Here are some points, one per row:
(0.5, 1.9, 0.5, 0.5, -0.7, -0.2, -0.7, 0.7, -0.2, 0.4, 0.5, 0.3, -0.3, 0.8, -0.5, 0.7, -1.3, 0.5, 1.1,
 -3.5, -0.7, -0.2, -0.1, 0.4)
(-0.3, -2.3, -0.1, 0.1, 0.6, 0.1, 0.3, 0.1, -0.8, 0.2, 0.5, 0.1, 1.1, -0.6, -0.4, -0.3, -0.4, 1.0, 0.8,
 0.5, 0.0, -2.0, 0.0, 0.1)
(0.7, 0.0, 0.6, 0.1, 0.6, 2.1, -0.5, 0.2, 0.4, -0.8, 1.2, -0.6, 0.1, 0.3, 1.3, -0.7, -0.3, -2.3, -0.5,
 -0.3, 0.0, 1.6, -1.0, -1.3)
(0.0, -0.5, 1.1, -0.4, -0.2, -0.3, 0.9, -0.1, -0.8, -0.5, -1.0, -2.1, 0.0, 1.1, -0.4, 2.1, 1.3, -0.3, -0.2,
 -0.2, 0.5, 0.5, -0.3, -1.1)
(-1.2, 0.0, 0.3, 0.7, -1.9, -0.4, -0.7, 0.0, 0.8, 0.3, 0.2, 0.3, 1.0, 2.1, -1.4, -0.3, 1.3, -2.4, 1.9,
 0.7, -0.2, 0.3, 0.1, 0.3)
(-0.5, -0.9, -0.2, 0.6, 2.3, 0.9, -1.0, -1.8, -0.7, 0.7, -0.7, 0.1, -1.2, -0.3, -0.7, -1.2, 0.6, -1.2, -0.2,
 -1.7, 0.8, -0.3, 1.8, -1.2)
(-0.4, 0.1, -0.2, 1.8, 0.9, -0.5, 0.6, -0.6, 2.0, -0.4, 0.1, 1.2, -2.2, 1.6, 0.1, 0.8, 0.6, 1.0, -0.9,
 0.4, -0.3, -0.1, -2.7, 0.9)
(0.5, -1.1, -0.8, 0.4, 0.2, -0.5, -1.1, 0.7, 0.8, 0.7, 0.2, 1.1, 0.7, 2.8, 0.2, -0.9, -0.1, 2.0, 0.3,
 -0.6, -0.4, 1.3, 1.4, -1.7)
(-1.2, 0.3, 0.4, -0.4, -0.3, 1.0, -0.4, -3.1, 0.4, 0.5, 2.0, 0.5, 0.2, -0.6, 1.2, -0.7, 1.3, -0.4, 0.2,
 -1.2, -2.2, -0.8, -0.6, -2.0)
(-0.8, -0.7, 0.6, 0.6, 0.3, -1.5, -0.4, 1.1, 1.3, 0.4, -0.5, -0.4, -1.7, -2.8, 0.0, -0.4, 0.1, -0.3, -0.3,
 -0.7, -1.1, -1.1, -1.3, -0.4)
(-1.1, -1.0, 0.2, -1.0, 0.1, -0.3, 0.1, 1.4, -0.7, 0.4, 1.6, -1.2, 1.5, -0.3, 0.9, 0.3, 0.5, -1.3, 0.3,
 0.0, -0.3, 1.0, 0.9, 2.5)
(0.9, -0.7, 0.4, -0.6, 0.8, -0.5, -1.1, 1.1, 1.1, -1.7, -0.9, 0.0, -0.1, 0.9, -0.4, -0.2, 0.1, 1.2, 2.0,
 2.2, -1.1, -0.8, -0.7, -0.5)
(-0.6, 1.1, -0.9, 0.7, 0.2, 1.7, -1.5, -0.8, 1.0, -0.9, 0.4, -1.6, -0.3, 0.4, 0.9, -0.2, -2.3, -0.3, 0.4,
 1.1, -0.3, -0.2, 1.6, -0.8)
(1.0, -1.9, -0.8, 1.4, -0.9, 0.0, 0.0, -1.4, -2.5, 0.8, -1.3, 0.1, -1.2, -0.9, -0.1, 1.3, -1.9, -0.5, -0.6,
 -0.8, -1.6, 0.1, -1.5, 0.9)
(0.3, -0.9, 3.3, -1.8, -0.6, -0.4, -0.1, 0.8, -0.8, 2.1, 0.4, -1.2, 0.3, 1.0, 0.8, -0.1, 0.3, 0.3, -1.0,
 0.2, 0.8, 0.4, 0.7, 0.7)
(-0.3, 0.2, -1.0, 0.0, 0.0, -1.0, 1.1, 0.1, 0.7, -0.4, 0.0, -1.2, 0.5, 0.6, 0.3, 0.4, -1.4, -0.4, -1.2,
 -0.6, 1.1, -3.9, -0.1, -0.7)
(0.0, 0.0, 0.4, 0.9, -0.5, -1.6, -0.7, 0.2, -1.6, -1.8, -0.4, 1.1, -0.8, -1.4, 0.6, -0.3, -0.1, -0.1, 0.4,
 -0.4, 1.0, 0.5, 0.2, -0.3)
(-0.3, 0.9, 0.5, 0.5, -0.1, -0.8, -0.4, -0.6, 0.0, 1.4, 0.0, 0.3, 0.5, 0.4, 0.2, -0.8, -1.2, -1.6, -0.5,
 3.5, -0.5, 0.8, 0.2, -1.1)
(0.1, 0.2, -0.8, -0.4, 0.2, -0.1, -1.3, -0.7, -0.4, -0.6, 0.7, 0.0, 0.2, -0.4, -1.7, -1.0, 0.7, 0.4, -0.2,
 -0.9, 3.1, 0.1, -1.7, 0.2)
(1.1, 1.1, -2.1, -0.2, 0.9, -0.2, 1.2, 0.3, -1.2, 0.8, -0.8, 1.3, -0.1, 0.3, -0.3, -2.2, 0.3, 0.4, 1.1,
 -0.4, -0.5, -0.1, -2.2, 0.0)
(0.0, -0.3, 0.3, 1.8, 0.9, 1.6, 0.5, 0.0, 0.4, -0.5, -0.6, 0.3, -1.1, 0.7, 0.8, 1.3, 1.0, 0.4, 0.2,
 0.3, 1.3, -0.3, 0.5, 0.5)
(1.4, -0.5, -1.6, 0.0, 0.6, 0.0, 0.6, -0.3, 0.0, -1.4, 1.1, 0.5, 0.5, -1.0, -1.1, 1.5, 1.3, -0.2, -1.6,
 -0.1, -0.6, -1.0, 1.5, 0.3)
(-0.1, 0.2, 0.7, -0.8, 1.0, -0.4, 0.2, -1.7, -0.2, -0.7, -1.7, -0.6, 3.1, -0.5, 2.3, -1.0, -0.2, -0.4, 0.6,
 -0.9, -1.2, 2.4, -0.2, 2.2)
(0.5, -0.1, 2.2, -2.2, -1.2, 0.9, -0.8, -1.0, 0.9, 0.7, -1.5, 0.4, 2.3, -1.4, 0.4, -0.7, -0.3, -0.2, -0.2,
 -0.9, -0.4, 1.0, -1.3, -1.2)
(-0.4, 0.0, -0.8, -2.0, 0.1, -0.8, -0.4, -0.4, -0.4, 0.1, 0.2, 3.3, 0.3, -0.6, 1.7, 2.5, -1.4, -0.1, 0.6,
 -0.5, 0.9, -0.5, 0.0, 0.5)
(-0.4, -0.2, -3.0, -1.7, -0.7, -0.1, 0.1, 0.0, 2.1, -0.1, 0.2, 0.3, -1.4, -0.9, -0.9, 0.2, 0.5, -0.1, 0.6,
 0.6, 0.3, -0.1, 1.0, 1.2)
(-2.1, 0.4, -0.2, -0.2, 0.1, 0.1, 0.4, 0.3, -0.5, 0.0, 0.4, -0.4, 0.3, -0.4, -0.6, 0.7, -0.5, 2.6, -0.8,
 -0.1, 1.0, 2.0, -0.2, -0.7)
(-0.6, -0.7, 1.8, -0.6, 0.6, 1.3, 1.7, 0.1, -1.1, -0.5, -0.5, 0.6, -2.0, 0.6, -1.7, -0.2, -0.2, 1.0, -1.0,
 0.1, -1.2, -0.1, 0.3, 1.3)
(0.4, 3.0, 1.0, -0.3, 1.3, -1.3, 0.1, 0.2, 0.0, -0.3, -0.4, 0.1, -1.2, 0.4, -1.3, 0.1, -0.1, -0.3, -0.4,
 0.8, -0.3, -0.1, -0.4, 0.6)
(-0.1, 0.9, -0.6, 0.5, -0.1, 0.0, 0.4, 1.0, -1.0, 0.6, -0.5, 1.0, 0.2, -1.4, -1.1, 2.4, 0.4, -0.1, -0.4,
 -0.7, 0.6, 0.0, -0.2, 0.6)
(0.7, 0.4, -0.9, 0.8, -0.8, -0.2, -0.1, 0.3, -1.4, -0.1, 0.8, -0.1, -0.3, -0.8, 0.9, 0.2, 0.5, 0.6, -0.1,
 0.4, -0.6, 0.0, -0.1, -0.1)
(-0.8, -0.4, -0.5, -0.8, -1.5, 0.1, 1.0, 2.7, 0.4, -1.2, -1.2, -1.3, 0.6, 0.9, 0.4, -1.7, 0.3, 0.5, 1.3,
 0.8, 0.1, 0.8, 0.7, -1.9)
(1.6, -0.1, 0.9, 1.4, 0.0, -0.9, 2.4, -1.2, 1.2, 0.2, 1.2, -1.0, -0.3, -0.8, 0.0, -0.5, -1.0, -0.4, 1.0,
 0.8, 0.6, 1.3, 1.9, -0.1)
(0.6, 0.6, -1.2, 1.1, -2.5, 0.6, -0.5, 0.6, 2.1, -0.4, -1.0, 0.0, 0.1, 0.3, -1.0, -0.9, 1.7, 0.9, -1.7,
 1.0, 0.0, -2.8, 2.0, 1.9)
(1.0, 0.8, 0.5, -0.5, 0.2, 1.4, 0.2, 1.6, -1.1, 2.1, 1.4, -1.3, 0.6, -0.4, 0.5, -0.3, 0.0, 0.2, -1.2,
 1.1, 0.9, 0.5, -0.1, 0.1)
There is one direction along which these points spread out most. Take the direction at right angles to it along which they spread out most. Go by this last direction. For each point below, how far along it does it lie, from 0 to 99? 50 is the average, and the first point above lies past it. One standard deviation of the points above along it is 16.
(0.9, -0.7, 0.4, -0.6, 0.8, -0.5, -1.1, 1.1, 1.1, -1.7, -0.9, 0.0, -0.1, 0.9, -0.4, -0.2, 0.1, 1.2, 2.0,
 2.2, -1.1, -0.8, -0.7, -0.5) 28
(1.0, -1.9, -0.8, 1.4, -0.9, 0.0, 0.0, -1.4, -2.5, 0.8, -1.3, 0.1, -1.2, -0.9, -0.1, 1.3, -1.9, -0.5, -0.6,
 -0.8, -1.6, 0.1, -1.5, 0.9) 88
(0.5, 1.9, 0.5, 0.5, -0.7, -0.2, -0.7, 0.7, -0.2, 0.4, 0.5, 0.3, -0.3, 0.8, -0.5, 0.7, -1.3, 0.5, 1.1,
 -3.5, -0.7, -0.2, -0.1, 0.4) 66
(0.7, 0.4, -0.9, 0.8, -0.8, -0.2, -0.1, 0.3, -1.4, -0.1, 0.8, -0.1, -0.3, -0.8, 0.9, 0.2, 0.5, 0.6, -0.1,
 0.4, -0.6, 0.0, -0.1, -0.1) 55
(1.1, 1.1, -2.1, -0.2, 0.9, -0.2, 1.2, 0.3, -1.2, 0.8, -0.8, 1.3, -0.1, 0.3, -0.3, -2.2, 0.3, 0.4, 1.1,
 -0.4, -0.5, -0.1, -2.2, 0.0) 62
(-0.8, -0.7, 0.6, 0.6, 0.3, -1.5, -0.4, 1.1, 1.3, 0.4, -0.5, -0.4, -1.7, -2.8, 0.0, -0.4, 0.1, -0.3, -0.3,
 -0.7, -1.1, -1.1, -1.3, -0.4) 62
(1.6, -0.1, 0.9, 1.4, 0.0, -0.9, 2.4, -1.2, 1.2, 0.2, 1.2, -1.0, -0.3, -0.8, 0.0, -0.5, -1.0, -0.4, 1.0,
 0.8, 0.6, 1.3, 1.9, -0.1) 39
(-1.2, 0.3, 0.4, -0.4, -0.3, 1.0, -0.4, -3.1, 0.4, 0.5, 2.0, 0.5, 0.2, -0.6, 1.2, -0.7, 1.3, -0.4, 0.2,
 -1.2, -2.2, -0.8, -0.6, -2.0) 63
(-0.1, 0.2, 0.7, -0.8, 1.0, -0.4, 0.2, -1.7, -0.2, -0.7, -1.7, -0.6, 3.1, -0.5, 2.3, -1.0, -0.2, -0.4, 0.6,
 -0.9, -1.2, 2.4, -0.2, 2.2) 62
(-0.3, -2.3, -0.1, 0.1, 0.6, 0.1, 0.3, 0.1, -0.8, 0.2, 0.5, 0.1, 1.1, -0.6, -0.4, -0.3, -0.4, 1.0, 0.8,
 0.5, 0.0, -2.0, 0.0, 0.1) 51
(0.5, -0.1, 2.2, -2.2, -1.2, 0.9, -0.8, -1.0, 0.9, 0.7, -1.5, 0.4, 2.3, -1.4, 0.4, -0.7, -0.3, -0.2, -0.2,
 -0.9, -0.4, 1.0, -1.3, -1.2) 58
